Each path below is one point turned by a fixed rotation once a step. After each direction that follows a path, write how fast that rotation turns it, in deg/step (0 if it stays still).
Each turn is a multiple of 5 degrees from 10 to 175, or 0.
Each row of a path follows its step; steps can be skipped.
Path 1:
step 0: [  9 -17  11   1  11  18  19  -3  -8  17  -5  -2   0   6  11  -5  -7  -2
  -4   1  -2  -9  -2  17   3  -1 -11  -7 -13  -4   6  -8   4]
step 1: [  2  -8   8 -16  12  -7   3 -18   2  -1   0  -3  15   7   4  -3  14  13
  -1  -9  20   3   5   6   6  -1  -7  -3 -12   5  19  -6   7]
step 2: [-14   0  -7  -9   4 -16 -14  -1  -6  -1  -1  -7  10  -8  -3   7  15 -11
 -10 -10  -8   9  21   1  -5 -12  -2   2 -15   6   5   6  11]
step 3: [ -6  -4  -1   6 -12   1  -6  10  -3   2   8  -3  -6  18  15  -4   7 -21
 -13 -15  -9   0  -2   7 -10  -3   7  -3 -16  -5 -14   8   3]
step 4: [  6 -14   2   7 -10   8   9  -7  18   4  15  10   9  16  17   5 -11 -11
  -4   6   8   8   0   4  12   0   5  -3 -14  -2   2   4 -10]
step 5: [ -1 -20   6  -2   0 -15  -5 -12  10   5  -3   2   2 -11  -7  -8 -13  -5
   0  12   0   5  -3   3  22 -12  -7  -1 -17   6   7 -15   2]
step 6: [-11 -13   4  -4  10  -4 -11   2   2  -9  -4  -3   2  -3 -25  -2  12  -6
 -10 -11   0 -18 -11   8  15  -2  -5   0 -10  -5   0   7  14]
step 7: [ -4   1  -2  -4  14  26  -4  14   7  -7   6   1   5  10   1  12   2 -11
  -4 -10  -4 -12  12  21  -3  -4  -1  10  -7   7   2   1   9]
step 8: [  6 -14  12   9   9   7   3  -9 -13   8   9  -7  -5  12  18  -1  -4   4
   9   0  -2  10  15  18  -3   2   2   7 -14  13   0  -3   8]
step 9: [  9 -10   5  -1  -5 -16   7 -26  -1   0  11  -3   2   5  -7  -1   2   1
  -4 -13  15  19   2  -2  -4  -7 -12   5 -13  -2   2   7  11]
step 10: [-15  -2 -11  -8 -12  -3   5  -7   1  -2   9   5   7 -13  -2   4  10 -16
 -15   3  -6  -3   2  -1  -5 -22 -13  -6 -13 -10   1   3  14]
Directions:
[-1  0 -2  4 -2 -1 -5  4  5  3 -1  1 -2  5  0  4  2  4  1 -2 -7  1  2  1
 -3  5  3  4 -1  1  2  1  3]
80
[ 4  4  1  6  2  2  3  8  1  1  5 -4  3 -3  2 -3  0  2  0  2  2  7 -3  2
  2  3 -1 -1 -4 -1  0 -1  1]
90
[ 1  0 -1 -6 -1 -4 -3  0  3 -5  4 -6 -3 -4 -3  3  1  1  2  1 -4  0 -1  2
 -1  2 -3 -8 -1 -1  2  3  2]
90
[ 0  4 -1 -5 -1  0  4 -4 -2  8  0 -2  1 -2  5 -1  5  3 -1 -3  2  2  5 -1
 -6  0 -2  0 -1 -3 -1  2  5]
45
[ 5  3 -1  7  2 -1 -3 -1  0  1 -1  1  0 -3 -7 -2  3 -7 -3 -5 -3  0  1 -2
 -2 -2 -1 -2  1 -5 -2  0  3]
100
Path 2:
step 0: [ -3  -7   0   3 -19   0  -7  12  13   0  -6  -1 -14   7 -12   1  -1   6
  12 -16   1   0  -8   6  -6  13  12   4   5   1  -4  -1  12]
step 1: [ -2  -9  -2 -22 -14  -6  12   1  -9  -6   6  13  -3   2   3   5 -12  12
  -2  -4  -6  -5   4  10  -2  -8 -11  -1 -10  -3   6   2 -14]
step 2: [ -9  -9 -11  19  -7   5  11   0  -5   2   5   2   5  -1   0  -3   7  -7
  -2   2  13  -2 -11  -3  -2 -12  -8   7   4  22 -13   2  -5]
step 3: [  5   0  12  -2   7  -4  -1  -3   0  -6  -6   5 -18  13   7  22   3  -5
  18  17   1  -2  -8  -5   7  -7   5  -2  -2  -1  -5   6   7]
step 4: [  9   3 -23  -5  -1   8  -8  -9  -2   3   7  -7   7   6  -3   1  -1  -7
  10  11 -12  -8  27  -1  -4   1  -6   2   1   1   0   3  -3]
step 5: [  4 -11   9   8   7   5  -3   7 -11  -9 -10 -16   9   2 -16   4   4  -1
   4 -21   0  -4   1  -3  -6   2   1 -15  -4   5  -9  -9   8]
step 6: [ -5   6   0 -19   9  -1   2   0  -1  -2   6  15 -14   3 -16   2   3  19
   2  -8  -9   1  -2   3   8   6  -2   3  21   2  -2  -5   0]
step 7: [ -2  -9  -4  -2 -20  -1   6   3   6  -2   0   2   1  -3   4 -16   2   1
   8  -2   3   7  11  -8   3 -21   8   4  -1   7   4 -21 -12]
step 8: [  6  -2   9   5  -6  -8   3  11   0   2  -7  16  16  -4  -1   6  -4  -4
   7  10   0   7 -10  16   4  -9  -2 -11   6   2 -18  12   5]
step 9: [ -3 -12  -8   1   8   4   5 -16   4  11   9   1  -5   5 -10   7   0  -4
   7  14  -1 -13  -3  11   3   2  21   1  -1   2  12   7 -12]
step 10: [ 10   3   6   5   6  -4   1  11  -7   6   1 -20 -11 -10   5   5 -14 -13
   8  -2  -3  -9  13   4  -4   0  -9   3  -5   9 -10 -13  -8]
Directions:
[-1  2  0 -2  3  7 -2  4  0 -2  3  5 -2  0  3  5  2  5 -1  0  0 -1  2  2
 -1 -2  2 -4  2 -6  0  5 -4]
140
[-1  0 -2 -2  9  2 -2  1  0  0 -2 -2  1 -1 -1 -3  2  3  6 -2  3 -1  6 -2
  1  4 -4 -1  0 -3  2 -3  7]
55
[ 1 -1  4 -2 -5  3 -1  5 -6  0  0 -2 -4 -4 -7 -3  3  3 -2  1  2 -2 -2 -2
  2  0 -6  3  0 -2  4  0 -2]
70
Path 3:
step 0: [  3  14 -10  13   4  -6   0  -4 -17   2  -6 -13  -2 -14   9  -1  -5  -7
   7  -2 -12 -11   1  10  -3   9 -11   3  10   8 -11   5  -7]
step 1: [ -6   7  13  -2  -5  -8  10 -16  -8   2  -3  -4  -1 -10 -10  -6 -22  -1
   2  -9 -12  -7   9  12  -2   8   5 -10  10   6   5  -4   9]
step 2: [  4  10  -3   4   1  11   1  -9 -13  11  -4  -8 -18  10   1  -3  -2  -2
   1  -4  10   1  10  13   1   2   2   1  15  19  12   7  11]
step 3: [ 12  -4 -20   1  16  -3  -6 -21 -11   3  -5  -3 -11   1  -5 -17  -8   0
   9  -5 -10  -8   4   7  -8   0  -6  -6  -3   2   1   1   3]
step 4: [  4   9 -11  -1 -13  15   6 -10  -7  14   3  -6 -11 -15   1  -3  -9   5
   0 -19 -10  -3   2  12   1  -5  -1  -9   8  -8   0 -11  -2]
step 5: [  0   9  -8   5  -7   4   9 -16 -13   5 -10 -12  -6  -3  -5   5 -10  -1
  15  12   7 -13  12  14  -3  -3   7  16   2  -3   0  -3  -1]
step 6: [ -4   4  -2  -3  -2  -6   3 -14  -8  16 -19   0  -8  -1   9  -7 -19   4
  11  -7   4   2   3   9   1   6  -7  -9  -4  -4  -6  19   5]
step 7: [ -1   0 -20   3  -2   6  -1 -13  12   7  -3 -11  -6 -11   0   6 -18  16
  -1   0   1   4   4  10  -4   4  -4  -7   7  10  15  -1  10]
step 8: [  5   5 -10  -3  11   6  21 -22  -5  15  -4   3  -4   2  -4   1  -2   9
   2  -8   7 -10 -10   5  -8  -9  -8  13   0   2   9   1   1]
step 9: [  2   8  -5  11   1  -2  -3 -16   1  16   0  -1   0 -15   6  -5   6  14
   7   2  -5   0   4  25   1 -11  -9   0   1  -6  -8  12  -6]
step 10: [ -6   2  -4  -1 -11  -5   3 -19 -11   0  -4   4   5 -14   2  -1 -21  21
  -6   0   7   5  11   3 -13  -7   1   7   9   1  -6  -5   1]
Directions:
[-3  5  5  1  3  1  3  2  4 -3 -5 -4  0  3 -2  0 -7  0  1  4  3  1 -2 -2
  1  2 -2 -5  1  4 -1  2  3]
70
[ 0 -3 -3  3  2 -4 -3 -3  4 -6  1 -3  2 -1 -5  0 -1  1  3  9 -3 -3  4  2
 -2  1  2  2 -2  1  2 -3  0]
160
[-3  0  6  1  1 -2  3  0  1  3 -1 -3 -1 -3 -5  0  4 -1  2 -1  0 -4  0  1
  6 -7  6  3  1 -1  2  3  4]
100
[ 1  4 -5 -1 -6  1 -3  1  3 -2  3  1  2 -3 -4  0  0 -4  1 -1  9  0 -1 -1
 -4 -3  2  1  6  3 -1  2  2]
135
[ 2  3  0  0  3  0  5  1  0 -2 -2 -2 -2  8 -3  1  7  0  4 -2  4  1  2  4
 -4  4  0  6 -2  0 -2  3 -3]
120
Path 4:
step 0: [ -9   0 -11 -18  -1 -11 -11  -2   1  12  -4   1  -1   3   4   4   2   9
 -14  -8   8  15   4   2  -6   7  -9 -12   3   5   6   5  11]
step 1: [ -3 -19   1  -5  -1   3  -8   0 -16  -2   6   5  -7  11  -3   3  13  -4
  -5  -2  -6   5  14  -7   2  -2  13  14   1   8   2 -13  -2]
step 2: [  3   8   9   2 -18   5  -2  11  -6  -5   0  -1  -5  -6  -9 -10  -2   0
   5   8  10   0  -8   6  -4  24  12  -1  -2   8  -4  -9   2]
step 3: [ 14  12 -14   1   0   3  14  10   7   2  17   4   4  12   6   7   9   4
  11  -2  -1  11  -7  -1   2   0   4 -11   4   7  -3   5  -8]
step 4: [  9  -5  -1   8  -4  -7  -4  -6  -8 -14  15  -7   4  -2   7   3   2 -10
   8  -3 -10 -12 -13  -3  10  -9  -6   3  -3  -3   9   5  18]
step 5: [  8  12  13   7   8   6   6  -5  10   3 -18   0  -1  -5   7  -2   1  -9
  -4  -1 -13  -2  -2   7  14  14  -8  11   2 -12   2  -1  -3]
step 6: [ -5   0  -2  -4   5   6  -6  -1  15   4  -7   8   8 -13 -10  17 -16   3
   7  -1  -7   1   2  -8  -9  -7  -2  -9  17  -2  10   3  -3]
step 7: [-31   0   5  -4   5  -2   0   8  -3  -5   3   7  -6   8  -1   0   4   1
  -9 -10   5  -4  -2  -5  -8  -8 -14  12  -1  -5   1   7   4]
step 8: [ -5   0   3   3   1  -1 -15  -2   5   8  -4  -6 -21  -1   6   0  -3   2
 -15   5  -7   1   8  17  -9  -2   8   1  -8  16 -10  -7   1]
step 9: [ -4 -10  -6  -2  -5   2  10   6   5  -6   3  -9  -1   4  -5  -4 -11   4
  -5  14  18  13  -1  -3  11  -5  16   2   6   7   6 -10 -13]
step 10: [  2  11  -6  -4   3 -26  -4   5 -11  -8   5   3   7   0  14  -4   6  -1
   2  -6  17  -1  -6  -2  -2   7  12 -10   2  -3  -6  -2   4]
Directions:
[ 1 -1  5  1  9  3  1 -1  0  5  1  3 -1 -4  1 -4  1 -1  1  0  4 -1 -5  2
 -2  3 -1  0 -2  4 -2 -4  4]
125
[ 1 -5 -2  2  0  5  1 -2  6  4  0 -2  4  3  1 -1 -1  8 -1 -4 -2  1  1  2
  2  1  2 -3  6  5 -1  2  3]
130
Path 5:
step 0: [-10 -10 -10  13 -14   2  11  15   4  -3   3  -9  -8  -1 -17  -2  -8 -13
   5  -7  -3 -11  -7  -6 -10 -18   4   4  10  -8   2  -6  11]
step 1: [-10  -6   7  -4  -5   4  -4  -8   4   6  -5 -18 -11  -6   8  19   3  -8
  -2 -14  12   6  -5   2   5 -14   8   0  16 -10  -3 -18   0]
step 2: [-19  -4   8  -5  -9   8   0  11  -4   7   3   2  -8   5   5 -10 -10   3
  18 -14  11  12  -9  13   0 -17  -1  10  -8 -13  -3   5  -3]
step 3: [ -9   6   0  -5  -9  10   2   2   9  -3 -12  -1  -8  -8  -1   2  -2 -15
   7   7   4  -4  15   8   5  -7  29  17  -8  -9   4   1  -9]
step 4: [ -3  -5 -17 -19 -12 -13  -6   1   6  -1  12  -8  11  -4  11   1  -6 -20
  13   3   7  -4  -5   7   0  -7   3  -2 -13 -12   6  -8  -2]
step 5: [  4 -17  10 -15  -8  -5  -3   7  -9  -1  -4 -13  -5   2  -2  -5   7 -10
  10   2  -3  14  -7  -7  -3   4  10  16  -3  -1  26  -7  -2]
step 6: [  2 -17  -5  -6   5  -8  -4  13   5  -1  -7   3  -8 -10  13   0 -10  -1
  -2   6  -1  -2   6 -10 -18 -15  -9  19   0 -14   4  -8 -12]
step 7: [ -1  -9   5  -5   1  -1 -13 -27  -2  -2  -2  -9  -8  -9  12 -11 -14   4
   7   5   3  -2   6  -7   7 -21   2   9  -4   7  13  -2   4]
step 8: [-10  -2  20   1  10  -1  -7   0  -8   5  -6  -7   0  -1  15 -17 -16 -22
  -3   1 -11  -3   4   5 -10   2  -4   0 -19  -8   2  -2   4]
step 9: [-10  10   0 -18   1   3   2   3 -14 -12   5  -2 -10 -16  17  -4   1   1
   7  -3 -17 -19   7  -9 -11   2  11   3  -3   8   7  -6   4]
step 10: [  3  -6  -6   5  -1  -3   2   3 -20   2   4 -11   6  -1  -4 -13 -12 -12
  10  -2 -16 -18   3 -10   3 -12  -1 -10  12  -8   5 -13 -10]
Directions:
[-3 -1  3 -2  2 -1 -1 -6  1  1  0 -5  3  4  0 -4  2  0  2  1  0  8 -1  1
 -2  1 -1 -8  0 -2  0 -4 -1]
115
[ 1  0  3  1  3  0 -4 -1 -1  2  1  4  4  0 -1 -4  3  6  0 -2  2  1  6  1
  3 -6 -1  5  3 -5 -2 -2 -3]
80
[ 0 -4  6 -4  2  0  2  1 -5  2 -2  0  4  0  1  2  2  2  0 -6 -1  1 -6  3
 -2  5  1  6 -3  1 -3  1  2]
110
[ 5  2 -4 -5  0 -5  2  1  0 -1 -1 -1  1  5 -2  3 -2  2  0  3  3  5 -1 -2
  4  2  3  3 -5 -5  0  3 -5]
40
